Rows swapped in pairs by one turn or mirror: which row each one swaps with:
The rows were stretched afterwards, more along some directions than others.
J304: [  5.7 -31.4  -4.4 -11.0  10.6  12.3  38.1  27.4  -3.1  37.5  -7.1  15.9
  13.2  27.7  -1.3   4.2 -12.7  -0.6]
J505: [ -0.2 -13.9   1.3 -19.9  -5.8  21.7  28.2  19.5 -11.9  11.3  15.1   7.7
  31.1  20.1 -18.0  -6.2 -16.8  11.8]
J591: [ -1.4 -15.6  11.4  10.5  11.8  -6.3   6.6   4.9 -12.2   3.0  -4.6  11.5
  -3.9   7.1 -13.6  18.9   1.0   0.0]
J61: [ -5.2 -10.1  19.9  -8.8  -2.8  21.0  18.1  17.2 -10.0  -2.6  24.4   2.2
  12.7   6.1 -20.4  -6.2   0.7   6.1]
J838: [ 23.1  10.0 -10.0 -13.5   3.0 -20.7   4.3   5.7  -4.3   6.4  10.7  -4.4
  -3.6  10.3  -5.3   6.8   5.8  19.2]
J866: [ 16.4 -18.6   3.0   0.4   2.8  10.5  26.6  23.1   6.8  22.0  34.6  13.9
  13.6  14.9 -15.8  -3.4 -10.0   1.0]
J128: [ -4.9  -7.5  29.1  -0.4   2.3  -4.4  11.1   1.7  -8.0   5.6  16.8  20.5
  12.2  -6.4  -1.7 -19.2  -6.1  -1.7]
J282: [ -7.5 -27.8   3.1   9.3  12.9   6.2  30.9  22.1  -2.2  20.7  -4.4  24.9
   4.5  12.1 -10.1  20.7 -14.8 -11.2]
J207: [  4.9  11.7   8.6 -10.9  -0.1   4.4   1.7  -0.4 -13.9   1.3  22.3   5.1
 -15.8  -6.6 -15.8   1.6   6.7   7.5]
J509: [  4.2 -15.1  -8.6   4.4  -0.4  11.0  24.2  21.0 -19.4  19.7   5.6  -1.5
  14.9  23.1 -11.4  14.0  -6.7  13.4]
J46: [  7.3  -2.8 -17.1  -6.4  -3.5  -9.4  19.3  15.6  -8.1  15.8  11.5   9.5
  12.4  15.5  -3.2  -8.3   3.2  10.5]
J469: [ 20.4  -7.4 -27.7  -4.5   9.0  -7.2  15.1  17.1  -6.3  23.5 -11.1   5.1
  -6.8  15.6  -7.9  16.9  -6.1   6.9]
J389: [  7.5  -8.6  11.1 -10.7   4.2  -2.8  13.7   7.8 -11.7   2.9  -7.8  -5.6
   5.3  22.8  -6.3   0.3  -0.7  30.5]
J101: [ -1.5 -15.2  -0.4   3.6   1.7  11.4   8.7  13.3 -10.8   4.1  22.5  18.7
  11.8   4.2  -6.6  -5.4  -7.7  -2.5]
J755: [ -1.9  -3.1   2.4   6.1   0.7  11.7   5.1   6.2 -18.1   3.9  15.1   4.5
  -5.6   1.2 -13.6  16.6  -0.5   5.4]
J756: [ 21.6   6.6  -8.1 -13.4   6.0 -11.7   2.3   1.0 -13.9   9.3  18.3   3.4
 -10.3   0.0  -3.4 -11.4   4.6   9.3]
J939: [-14.2 -28.7  27.7   2.0   0.5  29.5  29.8  21.2  -9.5   4.5  26.3  14.0
  19.8  15.0 -27.2  -6.3 -15.9  -4.2]
J494: [ 16.4 -12.1 -19.6 -22.4   1.0   3.1  36.4  18.5  -7.0  29.1   5.0   0.7
  22.6  28.3 -10.0   2.2 -14.9  15.0]
J473: [ 15.6  -4.0 -12.6 -18.1  -4.6  -8.0   8.9   5.3  -6.2  17.6   4.9   3.7
  12.1  18.0  -1.9  -0.6  -8.5  18.1]
J495: [-14.0 -28.4  20.4  -1.0  11.0   9.0  37.0  18.2   2.9  33.5  -2.8  17.4
   7.0  18.0  -6.0   5.6 -10.5 -14.3]
J60: [  3.5 -13.8  -1.1   3.4   4.2   7.1  17.0  18.9  -1.2  19.2  14.8   4.1
   0.1  21.1 -25.4  17.1  -2.3   3.3]
J511: [ -6.5  -9.3  25.7  15.6   9.1   4.3   7.1   7.9 -11.8   4.4   9.2  22.8
 -12.9 -12.6  -1.4  10.9   8.2 -12.4]
J167: [-11.8 -13.8  48.6  13.9  -6.0  -2.9   8.4   2.9  -4.1   1.3  22.4  21.0
  17.3   0.7  -3.6 -13.2  -5.5  -5.4]
J894: [-13.6 -20.6  20.4  -3.1 -10.1  23.4  23.1  13.7  -8.4   9.7  17.3  10.1
  23.7   9.8 -18.7 -15.8 -11.9   0.5]
J254: [ 15.2   6.7  -9.1  -9.9 -15.3  -1.9   2.8   4.1 -21.1  -2.0  18.9 -11.7
   2.2   3.1  -4.7  -5.4  10.1  14.5]
J362: [ -1.4 -14.9  -1.6  -7.8  -4.1   9.8  12.9  20.6 -12.8  20.9   9.5  -4.4
  21.3  28.4  -3.7   4.7  -7.5  17.7]
J642: [  5.6 -12.6  -6.7  -1.1   2.8  14.9   6.1  12.0 -12.2   1.7  12.2   0.5
 -15.5   7.8 -14.9  -4.2  -1.3   3.7]
J942: [ -5.8 -12.9   3.6  -7.1 -13.4  13.2  12.2  15.6  -4.0   9.3  11.2  17.3
  13.2   2.4  -5.8  -4.4  -4.6  -4.5]
J50: [ -5.8 -12.1  11.5   6.0   2.3   5.1   9.3   9.1   0.1   9.6   7.5   5.5
 -16.8  14.7  -6.8   7.8   7.3   8.9]
J483: [ 23.0  -8.6  -2.1  -5.2   0.9   0.2   2.6   8.2 -10.8  -1.8   4.2 -11.1
 -13.5  24.1 -18.9  -0.2  -2.5  20.0]
J753: [ -4.8  -9.6  23.4 -12.1  10.2   8.6   7.9   7.8   0.4  13.8  12.5  15.3
  -1.4   9.1 -15.8   3.6  -7.0   8.8]
J447: [ 13.6   9.0 -16.5  -4.1   4.2 -10.5 -12.1   1.8 -23.9   4.3  -2.9  -5.3
 -20.5  11.5  -7.6   7.0   8.8  29.2]
J278: [  8.2   7.1  13.0  -4.8   1.2   0.2  -3.5  -5.9 -11.6  -6.9  11.3   1.5
 -19.5  -8.2 -22.9  -4.4   4.0  10.8]
J4: [ -1.2 -13.0  22.7   1.1   4.4   2.8  13.6  12.6 -12.7  14.1   7.2   4.8
  24.1  19.0 -21.3  10.1 -11.2  14.6]
J460: [ 15.9  -6.3 -15.2  -0.2  10.9 -10.4  18.5  11.3  -3.6  26.4  -0.4   9.2
  -3.5  19.8  -9.7  20.9  -6.8  11.9]
J442: [-18.9  -7.6  34.7  -4.4  -1.2  -6.4   8.7   6.5 -17.2  -1.1  -4.0  -2.4
   6.3  -3.3   5.6  -1.3   7.5   1.8]
J181: [ -3.0  -7.9  32.4  -0.2  12.0   7.2   6.0   1.7  -9.2  -2.4  18.3  14.6
 -10.4   0.3 -26.0   2.7  -7.5   3.6]
J107: [-16.7 -22.8  28.6   8.7   9.4  19.2  18.7  14.2 -17.8   5.3  -6.3   4.8
   5.1   8.7 -13.6  11.3  -5.8  -2.3]
J290: [ 17.1  12.8   4.5 -28.1 -12.8  -8.2   3.5   1.6 -20.8   6.4   6.8  -7.9
   0.1  -4.4  -1.0 -17.1   9.3  16.6]
J633: [ -7.2 -13.2   8.8   6.6  -3.5   4.0  22.9  18.1 -16.8  29.5   6.5  10.8
  19.1   5.2   3.4  -0.8  -2.3  -4.6]
J580: [-13.9 -31.7   0.4 -18.3   2.4   8.7  28.5  25.2  -2.2  32.6 -16.1  -2.7
  10.5  33.7   2.7   4.2  -9.7   3.3]
J749: [ 15.6  -7.0  17.9   9.5  11.8   5.2  -4.0   6.8  -6.2  -0.1  23.7  13.1
  -3.8   0.4 -19.8  10.6  -9.1  14.0]
J694: [-10.8 -32.4   8.4   1.9   3.8   9.2  28.6  18.7 -12.6  33.0  -1.2   7.0
  14.4  27.5  -7.8   5.5  -4.2  -3.2]
J967: [ -7.7 -23.2   9.3  -0.5   6.4  12.1  31.7  22.2 -22.5  30.7  -4.2   2.4
   6.1  16.3  -4.3   7.3  -6.4   0.0]

J509 pairs with J460
J483 pairs with J167
J756 pairs with J101
J511 pairs with J304
J967 pairs with J282
J207 pairs with J505
J755 pairs with J494

